In the data rows, 128 means zero.
Here is a table of points, one per row:
[108 112  61 120  95 126 115 118 122 120 119 121 136 123 132 108 120 123
 132 137 157 158 121 169 116  42 178 122 128 132 115 188 160 143 115 120
 116 160 110 110  88 112 124 148 123 151 133 147 108 123 126 145 122  34
 117]
[ 87 119 114 127  94 152 130 132 114 164 121 129 121  98 124 124  91  91
  83 149 101 112 133 137 140 134 117  66 127 114 126 110 160 124 148 112
 135 179 114 112 134 123 162  71 159  97 118  92 113 129  87 131 142 110
 128]
[137 127 132 122 103 103 112 106 134 129  36 124 137  99  94 128 122 151
 102 142 113 139 105 111 130 141 108 112 132 126 140 159 126 148 146 112
  78 108 140 153 120 130 143 141 117 110 128 104 148 103 140  91 120  97
  30]
[ 96  82 161 114 139 110 163 125 111 148  87  96 147 144  73 130 116 161
 149 142 143 128 139 156 167 111 135 120 132 152 108 149 129 167 124 117
 142 179 118 153 157 197 123 120 124 115  89 131 111 100 117 105 138 118
 147]
[138 147 109 157 118 131 135 119 133 136 137 153 184 120 145 117  32 108
 172 139 117 139 161 146 126 124 110 117 131 132 136 147 150 146 162 155
 103 115 130 142 144 124  83 104 124  85 117 137 148  89 144 136 132 134
 116]
[140 114 141 169 142 154 113 176 130 140 106 103 151 138 156 131 112 109
 126 159 121 161 112 125 128 176 142 116 138 139  92 114 136 138 103 139
 114 122 112 124 168 165 134 172 153 125 148 121 121 109 117 155 123  48
 134]
[104 131 181 122 147 111 121 143  94 129  91 126 158 118 195  74 141 119
 173  94 106 126 108 126 103 135 113 167 132 141 133 150 142 136 157 125
 109 167 100 112 104 129 134  97 103 119  94 117 127 136  76 150 135  95
 116]
[131 120 142 122 138 151 140 128 127 128 157 127 141  99 128 103 131 183
 108 150 107 144 164  97 129 125 136 123 132 145 106 125  73 172 100 116
  77 136  99 186 122 111 126  43 115 128  91 146 114 123 126 132 104  79
 145]
[117 120 127 121 117 162 142 131 133 126 142 117 142 101 157 127 124 127
 133  86 125  90 157  67 170 124 157 146 137 110 124 160 108 162 140 124
 101 138 138  76 136 151 134 154 124 119 143 113 135 131  93  81 116 121
 145]
[114 128 101 119 115 117 118 119 143 119 113 165 134 123 139 119 131 158
 133 134 146 168  89 123 133 140 145 155 125 131  77 108 178 166 119 134
  79 153 127 137 144  95 175 131  91  83 110 113 137 105 133 135 150 160
 158]
[109 120 115 144 115 120 121 101 109 120  99 114 147 165 149 121 127  97
 138 133 177 134 103 132 100 154 162  90 131 101 140 129  22 122 169 126
 122 154 118 126 133 108 154 119 139 115  84 104 124 132 144 113 107 120
 151]
[102 110 156  94 123 150  86 110 154 122 163 102 132  95 120 108 116 137
 152 104 142 171  80 126 136 159 126 110 104 114 168 115 145 148 147  87
 158 123 131 160 145 101 107 141 100 157 128 136 134 102  98 126 124 102
 137]
[153 139 105  69 122 149 108 178 138 157 102 139 148 137 126  80 151 140
 128 142 109 153 159 117 143 127 140 161 133  88 174 133 143 119 156 146
 116 179 154 156 150 119 135 135 143  95 100 139  97 150 119 132 119 123
 104]
[ 92 116  98 158 104 134 122 103 183 128  98 115 130 126 131 140 222 115
 161 128 111 158 160 116 118 152  86 103 126 114 137 144 138 164 125 144
 136 123 101  89 125 156 119  86 120 106 115 151 118 122 138 144 143 118
 115]
[113  93  98 117 153 140 147 137 138 187 106 140 152  89 137 138 133 128
 165 168 134 118 100 131 127 119 129 160 114 124 165 103  87 171 106 109
 131 124 165 136  74 123 130 131 148 113 125  63 117  95 103 163 142 111
 129]
[152 128 116 115 136 137 117 142 133 115 133 170 117 121 135 109 146 109
 146 172 139  68 116 171 128 144 100 156 146 143 137 156 113 146 146  82
 144 111  91 157 134 123 165 131 117  85 139 148 130 113 103  96 159  88
 137]
[110 132 141 119 162 111 144 123 123 116 138 117 141 110 103 139 121  79
  96 135 111 182 132 115 110 126  97 156 101 190 127 151  96 135 143 155
 108 137 160 119 127  97 135 143 144 113 129 141  80 106 127 100 153 132
 138]
[112 110 131 104  95 101 127 120 125  97 118 176 148 136 124 128 138 125
 163 176 108 153 140 123 132 155 146  96 127 132 132 187 143 111 126 131
  86 137 120 161 108 140  96 123 118 144 168  46 107 132  80 132 114 125
 162]
[133 107 126 163 159  98 111 132 125 154 128 159 119 139 121  74 129 118
 119 134 136 140 162 102  92 111 111  99 127 116 117 130 139 132 113 111
 114 160 178 141 115 132 146 108 119 164 137 121 206 103 134 104 153 127
 146]
[112  76 148 166 115 112 151 182 108 128 125 135 116 126 101 148 123 118
 197 149 135 160 158  95 139 142 154 112 133 117 141 152 143 150 140 116
 127 118 129 141 113  68 181 128 119 118 121 141 103 128  99 139 124 105
 106]
[140  89 152 137  98 140 131 110 127 157 114 142 140 100 130 139 121 118
 143 165 156 119 101 100 144 147  89 118 143 131 140 146 160  96 147 136
  97 155 137 130  65 127 121 147 107 145 108 164 103 160 167 146 116  89
 188]
[ 92  97 140 123 134 134 108 142 161 152 129 108  90 115 130 135 131  84
 144 171 161 100 140 145 144 127 121 159 114 139 121 153 121 124 129 123
  81 140 130 151 180  92 100 128 104 137  80  90 147 146 135 161 122 119
 106]
[111  90  94  92 146 111 114 119 122 150 111 158 156 132 123 134 111 133
 128 105  96 141 199 120 139 168 117 143 134 147 120 129 141 126 120  84
 134 124  73 134 112 100 130 154 137 128  52 101 122 102 142 109  95  70
 146]
[116  88 130 136 113 110 114 129 120 124  95 110 140 114 116  77 105 113
 106 130 126 120 139 138 120 118 132 150 120  96 140 107 142 105  75 127
 110  48 130 117 125 135 139 118 135  94 109 141 102 157  84 123 108 137
 153]
[103 104  95 136 133 154 121  76  72 122 116 117 149 139 125 145 151 137
 144 128 102 135 120  96 142 119 150 131 147 157 132 142 156  92 142 108
 121 104 184 166 150 115 111  97 122  87 105 112 142 122 120 137 179  91
 129]
[191  79 103 131 146 125 130 104 113 152 112 101 110  99 183 148 143 125
 139 138 138 165 142 164 141 171 152 117 131 171 172 164 152 120  91 135
 110 157 125 117 119 119 134  80 131 117 114 133 145 111  89 100 117 142
 116]
[ 98  45 102 117 134 133 103 136 116 119 111 157 100 126 128 146  92 146
 145 115  73 121  91 130 113 144 108 155 134 102 127 157 122 165 127 163
 122 167 141 167 151 122 126 113 166 114 124 149 134 157 116 120 102 115
 138]
[ 96  58 111  74 158 117 167 121 157 135 104 138 154 148 150 101 111 137
  79 171 131 129 129  91 142 147 137 147 141 116 123 154 113  99 163 160
 141 133 109 123 126 117 139 109 101 128 141 148 146  80  97 160 134 114
 113]
[135 134 104 124 156 130 114 123 104 131 136 110 116 111  43  66 137  93
 174 138  80 119 100 118 184 160 166 126 112 128 104 152 127 123 135 134
  99 135  94 112 106 123 136 118 140 144 123 130 133 106 136 169 128 124
 130]
[136 124 111 166 138 135 116 133 103  96  84 113 114 106 138 125 118 148
 132 129 150 123 143 115 133 143 122 176 151 105 111 129 146 127 139 121
 141 153 117 143 133 102 113  82 127 154 159  96  50  85 169 117 134 133
 118]
[151  97 163 101 110 159 104  69 116 166 116 160 117 117 122 136 115  88
 134 112 129 138 152 153 127 156 143 149 156 100  69 114  96 155 122 137
 116 131 122 160  82 124 119 136 111 113 124 135 107 125  94 143 183 115
 100]
[119 123 108 127 119 110 155 115 157 107 144  69 131 109 119 143 108 126
 160 158  85 102 139 120  68 154 159 154 139 107 120 108 139  94 120 134
 124 180 121 138  97 126 118 141  97  91 114 121 137 132 106 104 125 102
 123]
[110 137 142  80 130 115 118 112 125 129 128  91 153 134 149 148 125 160
 162 161 149 135 144 131 121 143 104 130 126 106  88 154 158 114 134  92
 100 130 124 133  93 137 171 100 228 132 135 135 131 129 128 136 135 137
 124]
[136 161 110  94 125 146 169 137 104 134  93 164 138 134  92 146 120 152
 145 117 155 124 116 118 114 166 103 110  98 121 123 157 124 105  66 116
 134 159 147  81 150  96  99  98 116 109 126 143 134 119 118 133 134 103
 113]
[135  73 153 147 145 134 116 139 133 142 136 124 119 110 142 128 149 141
 135 110 101 124 128 133 123 128 140  94  82  78 120 182 141 106 137 117
  86 153 119 137 111 117 131 142 121  36 126 115 105  54 149 157 113  99
 143]
[184  88 114 139 112 145 150 151 155 119 145 124 142 153 101 121 127 146
 125  98 136 107 112 118  84 130 126 109 117 167  98 142 140 139 164 152
 140 125 136 136 117 143 148 115 135 131  87  87 100 139  89 148 125 122
 115]
[100 144 101 128 121 128 101 143 105 141 151 123  85 144 180 133  92 168
 140 152 116 148 135 126 155 150 123 119  88 122 117 167 114 111 112 150
 138 113 139 129  89 173 150 131  88 135  81 119 109 120 133 124 158 140
  98]
[128  52 118 114 126 157  98 120 125  54 131 131 166 147 126 123 107 122
 145 143 128 119 146 125 137 134 108 123 104 133 176 109 128 130  99 115
  60 175 124 107 118 134 147 122 116 144 121 127 109  97 133 136 179 126
  88]
[119 116 110 140 104 156 122 152 102 133 105 124 136 105 132 142 143 125
 134 122  97 130 125 122 117 102 108 105 161 134 114 148 103 100 110 104
 120 136  87 159 125 107 127 187 128 144 117 151 144  89  90 173 116 200
 121]
[108  99 168 125 128 185 178  88 132 134 123 140 131 172 162  81 152 106
 145 155  81 129 118 143 145 126 133 106 120 140 113 137 154 137  97 128
 149 136 133 143 115  82 143 149 131 120 140 106 114 131 169 111  90 131
  99]
[126 102  95 135 132 140 224 146 105 110 138 128 120 120 127 126 126 110
 108 115 130 188 118 149 135 137 105 153 123  93 142 120 139 128 154  81
  83 133 101 156 123 150 124 126 107 127 116 114 146 149 141 125 163 120
 125]
[144 112 149 116  79 129 131 110 128 122 118 122  97 144 118 131 111 139
 152 101 133 161 143 109 145 113 114 179 127 154 166 142 117 104 100 157
 139 141 102 153 127 131 160 111 152 102 155  95 172 103 161 154 154  86
 138]
[120  92 113 125 127 104 132 139 125 128 145 114 156 118 125  77 145 156
 151 130 134 153 125 142 169 146  74 101 182 107 109 158 115 136  90 163
 119 160 118 155 119  94 113 146 150 107  82  92 112 115 105  91 179  97
 115]
[127 117 152 153 102 132 127 161 141 147  96 119 151 164 122 142 122 168
  93 148  84 113 123 139 138 144 171 154 110 121 156 145 140 156 146 130
 122 133  92 112  92  57  75 121 158 140  96 121 155 128 125 107 183 118
 146]
[111 117 125 123 160 104 103 172 153 102 120 136 117 138 133 136 119 107
 124 108 137 136 117 123 183 125 137  98 133 169 123 101 120 123 126 108
 140 151 120 158  66 120  78 116 127  66 145 134 135 159 119 142 113 121
  95]
[135 147 122 140 140  98 154  88  96 114 133 153 112 145 145 148 140 105
 115 130 144  99 106  88 142 121 120 128 117 106 154 105 182 159 109 162
  98 136 104 161 128 124 123 146 158 123  68 127 126  82 102 134 128 104
 114]
[152 110 144  79 136  89 120 140 120 116 146 115 134 125 150 168 140 126
 137 140  81 128 115 152 142 104 132 114 185  94 132 143 131 137 110 125
 132 110 152  88 148 125 138  88 102 156 105 116 121 112 170 138 136 118
 122]
[120 120 119 149 147 112 114 105 130 204 152 119 169 162 128 153 120 140
 137 111 122 115 116 112 138 125 126 110 126 126 152 142 131 129 112 125
  99 138  60 156 145 109 154 122  93 127 175 118  80 163 118 142 143 121
 110]
[ 92 107 154 126 186 147 120 124 130 127 129 169 135  61 111 116 143 145
 136 133 152 132 135 138  94 137 185 107 136 130 163 141 146 103 127 166
 136 117  83 138 142 136 128 147 154 125 116 112 125 157 149 132 158 127
 105]
[112 103 136 181 116 134 103 109 105 118 174 133 192 113 104 137 145 126
  90 154 137 134 135 130 149 151 123 190 124 103 119 168 133 136 123 125
 161 162 130 126 110 134 147 118 120  99 102 106 160 140 110 145  95 123
  92]
[109  98 104 116  88 111 144 171 135 133 110 123 187  96 150 123 141  84
 109  92 110 101 119 125 137 174 158 137  96 133 119 148 131 124 102 145
 129 148 142 215 126 127 146 105 139 153 118 143 124 114 149 129 152 114
 124]
Along one direction, these points spread out more than along any other. Take the direction at right angles to it along which they spread out most. Go by this last direction. Where along it does each point below lie, from 0 to 99? The average is 50, and the first point in the table lies past the average. One standard deviation of the points above along it is 16.
[111 117 125 123 160 104 103 172 153 102 120 136 117 138 133 136 119 107
 124 108 137 136 117 123 183 125 137  98 133 169 123 101 120 123 126 108
 140 151 120 158  66 120  78 116 127  66 145 134 135 159 119 142 113 121
  95] 47
[108 112  61 120  95 126 115 118 122 120 119 121 136 123 132 108 120 123
 132 137 157 158 121 169 116  42 178 122 128 132 115 188 160 143 115 120
 116 160 110 110  88 112 124 148 123 151 133 147 108 123 126 145 122  34
 117] 88
[111  90  94  92 146 111 114 119 122 150 111 158 156 132 123 134 111 133
 128 105  96 141 199 120 139 168 117 143 134 147 120 129 141 126 120  84
 134 124  73 134 112 100 130 154 137 128  52 101 122 102 142 109  95  70
 146] 29
[113  93  98 117 153 140 147 137 138 187 106 140 152  89 137 138 133 128
 165 168 134 118 100 131 127 119 129 160 114 124 165 103  87 171 106 109
 131 124 165 136  74 123 130 131 148 113 125  63 117  95 103 163 142 111
 129] 40
[ 92 107 154 126 186 147 120 124 130 127 129 169 135  61 111 116 143 145
 136 133 152 132 135 138  94 137 185 107 136 130 163 141 146 103 127 166
 136 117  83 138 142 136 128 147 154 125 116 112 125 157 149 132 158 127
 105] 57
[110 137 142  80 130 115 118 112 125 129 128  91 153 134 149 148 125 160
 162 161 149 135 144 131 121 143 104 130 126 106  88 154 158 114 134  92
 100 130 124 133  93 137 171 100 228 132 135 135 131 129 128 136 135 137
 124] 66
[119 123 108 127 119 110 155 115 157 107 144  69 131 109 119 143 108 126
 160 158  85 102 139 120  68 154 159 154 139 107 120 108 139  94 120 134
 124 180 121 138  97 126 118 141  97  91 114 121 137 132 106 104 125 102
 123] 43
[ 96  58 111  74 158 117 167 121 157 135 104 138 154 148 150 101 111 137
  79 171 131 129 129  91 142 147 137 147 141 116 123 154 113  99 163 160
 141 133 109 123 126 117 139 109 101 128 141 148 146  80  97 160 134 114
 113] 29
[103 104  95 136 133 154 121  76  72 122 116 117 149 139 125 145 151 137
 144 128 102 135 120  96 142 119 150 131 147 157 132 142 156  92 142 108
 121 104 184 166 150 115 111  97 122  87 105 112 142 122 120 137 179  91
 129] 53
[127 117 152 153 102 132 127 161 141 147  96 119 151 164 122 142 122 168
  93 148  84 113 123 139 138 144 171 154 110 121 156 145 140 156 146 130
 122 133  92 112  92  57  75 121 158 140  96 121 155 128 125 107 183 118
 146] 26
[112 103 136 181 116 134 103 109 105 118 174 133 192 113 104 137 145 126
  90 154 137 134 135 130 149 151 123 190 124 103 119 168 133 136 123 125
 161 162 130 126 110 134 147 118 120  99 102 106 160 140 110 145  95 123
  92] 34
[151  97 163 101 110 159 104  69 116 166 116 160 117 117 122 136 115  88
 134 112 129 138 152 153 127 156 143 149 156 100  69 114  96 155 122 137
 116 131 122 160  82 124 119 136 111 113 124 135 107 125  94 143 183 115
 100] 39
[ 98  45 102 117 134 133 103 136 116 119 111 157 100 126 128 146  92 146
 145 115  73 121  91 130 113 144 108 155 134 102 127 157 122 165 127 163
 122 167 141 167 151 122 126 113 166 114 124 149 134 157 116 120 102 115
 138] 25
[133 107 126 163 159  98 111 132 125 154 128 159 119 139 121  74 129 118
 119 134 136 140 162 102  92 111 111  99 127 116 117 130 139 132 113 111
 114 160 178 141 115 132 146 108 119 164 137 121 206 103 134 104 153 127
 146] 51
[120 120 119 149 147 112 114 105 130 204 152 119 169 162 128 153 120 140
 137 111 122 115 116 112 138 125 126 110 126 126 152 142 131 129 112 125
  99 138  60 156 145 109 154 122  93 127 175 118  80 163 118 142 143 121
 110] 65
[135 147 122 140 140  98 154  88  96 114 133 153 112 145 145 148 140 105
 115 130 144  99 106  88 142 121 120 128 117 106 154 105 182 159 109 162
  98 136 104 161 128 124 123 146 158 123  68 127 126  82 102 134 128 104
 114] 47
